Each named move below is a turn or a mirror, shown by a few rows before and after it. Which moves, in which order, take the first row of each later pair to the second? The first pair is answered.
move K588:
[ -2 -28   2   7   1 -13  -1  -2   8  -4  -9   3] -> [ -2 -10  14  11  -3  -9 -13   9  12 -11  16   4]
[ 10 -20  -1  -1   9 -14   3 -14   7  -1 -23   5] -> [ 12  11  15   8   4  -8 -17   5  12 -13  17   4]
[ -8  12  -6   6  -9 -11 -16   2   1  36  18  24] -> [-10  -3 -15   2  -6 -14  -8  -7  -2  42  -3  25]
[ 16  -8  15  -6   9   9 -13  -8   9 -13  -2  -2] -> [ 15 -11  13  -7  11   9 -11 -11   9 -12  -7  -2]
move K519:
[  3  -3  -6  -1  -9 -13  12  -7  11  15  -5   6] -> [ 12  -1   4   0  -3 -16  10  -6  18   4  -6   4]
[ -1 -10   4   2  19  -6  -3  -5   6 -12 -14   4] -> [ -1  -2   7  -2  17   4  -6   1   5 -22  -4   0]
[ -3  16   5   6  -2   3 -12   8   5   2  21   0] -> [-8 12 -5  7 -7  3 -9  5  0 14 21  1]
move K909:
[  8   0   6  -7  -1  19  -3   1  -1 -11 -21 -15] -> [ -3   0  -8   5 -11   5  -5  -7  -5  22 -20  -1]
[-16   0 -11   2  -9  -5   9   5   6   2   3   2] -> [-11   7  -4   2  -7  -4   5  10  10  -7   9   1]
[ 1  1 -9  5 -6  1  8  0 -7  7  4  2] -> [ 7  8 -1  7 -3  4  4  5 -4 -3 12  0]
[  0 -11  -6   4  15   3   2   5   5   3 -21   1] -> [-1  2 -2 16 11 -5 -9  9  9 14 -6  9]
Pairs:
Each pair is two moves apart.
[ -6  14   4  -1  -7   1   2   5 -11   2  27 -11] -> [ -2  12   7  -6  -4   6   3   6 -13  -8  24 -14] : K519 then K909
[-10   4  10  -9  -2   6   1   4  -6  -7   5   0] -> [-13   5   6  -3  -7   1   0   2  -5   7   6   5] : K909 then K909
[-16 -12 -24  -1  -9  -2   0  -3  -1  29  -1   2] -> [ -3   7   0 -12  -1  19  -6  15   4 -20  20 -15] : K588 then K909
[  1 -12  -3 -18 -10   4   9   7   0  -7  -2   2] -> [  4   3   4  -9 -11  -1   0  13   6  -6  15   7] : K909 then K909
[ 17 -14   9  -4  18   0  16   5  11 -34 -28 -14] -> [  2  24   8  28  -3 -15 -14  17  14  12  30  11] : K909 then K588
[ -8   7 -11   5   1  -9  -2  -6  -5  13  10   6] -> [ -6  -7 -12  -9   7   2   9  -9  -9  -7  -6  -7] : K909 then K909
[  9  14  17   0   3   3  -7   6   8 -19  11  -3] -> [-10  -6 -11 -14  -9  17   9   1 -13  -8  -1 -11] : K519 then K909
[ 7  2 -4  3 -4 -6  6 -1 -3  8 -4  6] -> [10  5  2 -2 -1  0  5  4 -1 -8  0 -1] : K588 then K909
[ 1  3  7  3 10 -8 -8  0  9 -9  5 10] -> [  1   4   8  -4   9  -2  -6   2   6 -17   6   5] : K909 then K588
[  0 -11  -1  -8   6   5   7 -10   3 -15  -7 -14] -> [ -9   0  -4  -6  -4  13   2  -2  -3 -11  14 -16] : K588 then K519
[ -5  -3 -14  -2   3  12   1   2 -11   2  -3   2] -> [ -3   1 -11   6   3   2  -5   0  -8  12   3  10] : K909 then K519
[  3  15  12  -2  -1  10  -7  10   0 -12  15   0] -> [ -8   3  -4 -12  -9  19   4   7 -10  -9   7  -8] : K519 then K909
[ 19 -15  14 -12  16   1  13 -15  -6 -28 -29  -8] -> [  1 -26 -10 -12   2   1  20 -21 -19   3 -34  -2] : K588 then K909
[  3   5   9 -10  -5  10   0   7  -5 -11  11  -9] -> [ -3   5   1  -7 -11  10   1   7 -10   0  12  -6] : K909 then K588
[  3  16  -1  14  -7  -3 -16   0   2   7  23   2] -> [ 15 -10  -2   8  10 -14  -1 -15   8   3 -18   3] : K588 then K519
[ 15  13  19   3   8  -5 -13   4  12 -11  11   6] -> [ 17  -4  14  -7  15  -2  -1  -4   9 -20 -10  -2] : K588 then K519
[-12  -6  -7 -11  -3  16  11   1  -8 -15  -5 -10] -> [-18   6 -12   5 -14   3   1   0  -5  16  12   7] : K909 then K588
[ -1 -27  -9   4   7  -5   9   0  -8  14 -30   0] -> [  1 -14   1  -9   7  19   6  15 -12 -21 -13 -18] : K588 then K909
[  4  12   5   4  13  -4 -12  -1  26  -5   9  10] -> [ -4 -12 -16  -5  10   0   5 -13  14   5 -20   5] : K519 then K588
[-1  3 -7  0 -6  0 -4 11 -6 11  9  5] -> [  3 -11  -8 -10   1   3   5   6  -6  -3 -10  -2] : K909 then K588
[ 12  13  25   2   3   2  -9   6   6 -15  10  -1] -> [ -6 -17  -6 -10  -5   7  13  -8 -11   6 -21  -6] : K519 then K588
[ 17 -16  -4  23  10   5   0   3  14  -6   2   8] -> [ 16  -9   0  24   9   6  -6   7  14 -11   9   7] : K909 then K588
[ 13  -5  14  -1  16  -7   3  -5  13 -15 -16   0] -> [  6 -16   0  -3  10  -8  10 -13   3   1 -27   1] : K588 then K909
[  2  26  -4   3 -16  15  -7  16  -1  12  28  -7] -> [  9  26   0  14 -11  -2 -10  10   7  26  22   5] : K588 then K909
[  3 -10  -3   1  11 -11   6  -2  10   7 -16   4] -> [-1 13  5  5  1  0 -7 13  7  0 20  1] : K588 then K519
[ -9 -14  -9 -14   8   7   6  -6  -4  -9 -19  -5] -> [-11   1  -9   8   0 -12  -7  -8   1  23  -3  15] : K519 then K909
[-12   2  -7  -2  -3   4   7  -5 -12  10  -3   9] -> [ 0 15 10  6  5 -5 -4 -2  2 -1  4 13] : K519 then K909
[ -3  14  -2 -10 -18   9  -4  19  -9 -11   5 -16] -> [ -7  10 -11   3 -22 -10  -8  11  -6  21   2   0] : K588 then K909
[-15   6  -9  -3 -16  16   3   6 -16  -3   8   0] -> [-11 -12 -14  -1  -9   2  11  -6 -12   8 -17   8] : K588 then K519
[ 16  -3  19  -6   7  -7  12  -9  14 -25 -15  10] -> [ -6   7   6 -17 -17  20  12   5  -4 -27  17  -4] : K519 then K519
[-8 -7  1  1 -3 -4 -4 -2 -2 13  0  4] -> [ -4 -11   4  -8   2   4   1   1  -1  -6  -7  -3] : K909 then K909
[ 12   6  10  -1   0  10  -6  15   0 -23  19  -4] -> [-10  -7 -19  -1 -17   9   3   6 -17  14  12   1] : K519 then K519
[ 11   2  17  18  -2 -19  -9  -3  15   5  -1  20] -> [ 15   5  24  13   1 -12  -9   0  16 -12   1  13] : K588 then K519
[  5 -11  -1   4   3   3   9 -12  -3   7 -13   2] -> [  9  -3   4  10   5  -5   3 -13   2  11  -7   8] : K519 then K909
[ 13  -7  -1  -2   3 -17   1  -6  13   0 -16   6] -> [ 12  -9  -1 -11   2  -5   5  -3   9 -15 -18  -4] : K588 then K909
[  6  12  14  11   1 -10  -6   1   5  -4  13  13] -> [ -3 -11  -4   5  -1 -11   9 -12  -5  12 -13  11] : K909 then K909
[  4  -7   6  -6  18  -4   3  -9  -2  -8 -32  -9] -> [ -2   7   8 -12  10  15  -2   5  -8 -22  -8 -21] : K519 then K519
[  7   9   1   4   5  -9  -3   0   8 -11   0   1] -> [  5   2  -5   6   5 -12   0  -9   7  -1  -9   5] : K588 then K909
[ -9 -20 -18 -13   4  11   7  -3 -13  -7  -4  -4] -> [  3 -23  -8  -9  16  -1   5  -8  -2 -11 -16   1] : K519 then K519
[ 26   9   6   4  -8  14   9  18   6 -34   5  -2] -> [ 20 -18 -14   3  -7   0  25  -3   2 -10 -30   7] : K909 then K519
[ -5   1   1  -8  -2  12   2   6  -7 -16  -2  -7] -> [-12  10  -5   2 -12   6  -5   6  -9   5  11   2] : K909 then K588
[-18  -3  -5   6  -7   7  -5  -1  -1  18  11  -5] -> [ -2   7  16  10   6   4 -12   2  11  -3  14  -6] : K519 then K909
[-18   8  -2   3 -17  11   7  12  -6  -3  15  -8] -> [-16  11  -2  13 -16  -1   2   9  -2  11  17   1] : K588 then K909
[-7  4 -7  4  4 -3 -6  1 -3  2  5 10] -> [-8  4 -7 -1  5  4 -3  4 -5 -7  6  4] : K909 then K519
[ -7 -15 -15   4  -8  -2   1  -7  -4  20  -4   9] -> [  2 -23  -8   2   1  -6   4 -10   0  11 -16   9] : K909 then K588
[ -8   3 -23   1  -6  12   5 -11  -6  20  -2  -1] -> [  1  18  -9  -4  -2  26  -2   1   0  -9  13 -12] : K588 then K909
[ 13   6   7  12   1 -15 -14   5   7   9  16   8] -> [  8  -5   2 -11   1  12  -1  10  -7 -22   7 -15] : K909 then K519
[ 12   8  -7  15   9 -22 -10   0  -1  25  -7  19] -> [ 24  -3   4  -1  24 -11   2  -2   2 -12 -27   4] : K909 then K588
[  2  10  10  -2  -5  10   1   9   2 -24  16  -3] -> [-15  -5 -17   1 -18   5  11  -1 -11  11   5   4] : K519 then K519
[ -9   0  -1 -10   3  18  -1   9  -5 -18  15 -10] -> [-17  -7 -15   6  -3  -3  -3  -2  -6  21  11  10] : K588 then K909
[  6  -8  -1   2   0  -9   8 -16  -6  18 -20   4] -> [ 17   3  18  -6  10   3   4  -7   1 -16 -13  -6] : K909 then K909
[-10   7  -8  -6  -5   4   8   5   5   7   7   2] -> [-3  2 -4 -3  2 -8  7  0 12 11 -5  8] : K519 then K519
[  6 -13   1  -1  13  -1  10  -8   1 -19 -24  -8] -> [ 10  -1   8  18  12 -22  -3  -9  14   2 -11   9] : K909 then K519
[ 13 -11  10   5   8 -22   4  -9   8   0 -22  13] -> [  9 -18   3  -3   5 -15  12 -11   1  -2 -29   7] : K519 then K909
[ 0  9  6  8 -4 -3 -6  4 -1  8 13  2] -> [-4 -9 -8 -1 -4  0  6 -6 -9 10 -8 -2] : K909 then K909
[ -9   0   1   2  -5 -10  -6   3   7  17   2  19] -> [ -9   5   9 -11  -6  10  -4  15   0  -9  15   2] : K909 then K519
[-16  -8 -12  -7   1  19  12  -6 -14  -1 -11  -7] -> [-19   2 -12   9  -5   4   3  -8  -9  24   1   7] : K909 then K588
[-10  -6 -12  -8  -6   6  12  -6  -9   1 -14  -7] -> [-12   3 -10   5  -9  -7   1  -7  -5  23  -6   5] : K909 then K588
[-20   3  -9  -4 -11  21   5  -4  -9   6  11  -4] -> [-20  -7 -12  -6  -7  17  10 -11 -10  10  -2  -2] : K909 then K588
[  2 -11  -5  15  -4   7   0 -11  13 -14  -6   2] -> [  0 -13  -8  14  -5   9   1 -11   9 -12  -8   3] : K588 then K909
[-11  -5  -8   3  -5  -3  -2  -5  -3  17   6   8] -> [ -1   4   9  -3   2  10  -7   6   3 -14  16  -3] : K588 then K909
[  2  -3 -16   2   0   1 -10  -8   5  12   8  -5] -> [  6   1 -10   6   4  -3 -12  -5   9   9  10  -3] : K519 then K588
[-24   8  -2   5  -3   8 -24  -1  -5  -8  21   4] -> [-28  -8 -16   5  -4   0 -14 -10 -10  10   3   9] : K519 then K588
[  6   1  19  -6  13  20  -4   9   3 -32  -9 -16] -> [ -3  -7   8 -12   5  27   2   9  -7 -27 -10 -20] : K588 then K519
[-3  4 -1  4 -5  2 -4  7 -1 -3  6 -5] -> [-3  2 -4  9 -4 -3 -5  3  1  5  5 -2] : K588 then K909
[  2  -4  -6  -8   6   8   4   4  -1 -22   3  -1] -> [ 0  9 -5  5  0 -3 -7  5  4  0 17 11] : K909 then K909
[ 13  15  20  18   8 -13 -17   7  -6  10   8  13] -> [ 21   2  24  10  18 -12  -8   0  -3  -4 -14  10] : K588 then K519
[-11   3   1  12 -14 -12 -11   1  -8   3   8  11] -> [-14   2   0  -2 -13   6  -4   5 -13 -18   7  -2] : K909 then K519
[  7  22  19  16   8 -12 -16  -7  12   1   4   4] -> [  2   7  13  -9   9  16   0  -5  -1 -28 -10 -20] : K909 then K519
[ -2  14   6   4  -6   4 -12  12   0   4  24   2] -> [  8 -17   2  -2  10  -9   5  -7   5   3 -24   6] : K588 then K519
[ 20  11 -11   2   7 -15 -14  -6   7  27  -3  19] -> [ 25   5  -6  -1  15 -16 -10  -8   9  17 -14  17] : K519 then K588
[ -3  -6  -5   5   0 -12  -4  -4   4  21  -4  11] -> [ -1  11   7  -1  -3   5 -12  11   3  -3  20  -1] : K909 then K519
[ -7 -11   0 -21 -15  11  18   4   3 -27   5 -12] -> [ -5 -19  -9   0 -13 -21  15 -13  10  16 -11  13] : K909 then K519
[  7   2  12  -9   1  12   1   3  -2 -16   4  -8] -> [  3  -6   3 -13   0  13   8  -2  -8 -10  -6  -9] : K588 then K519
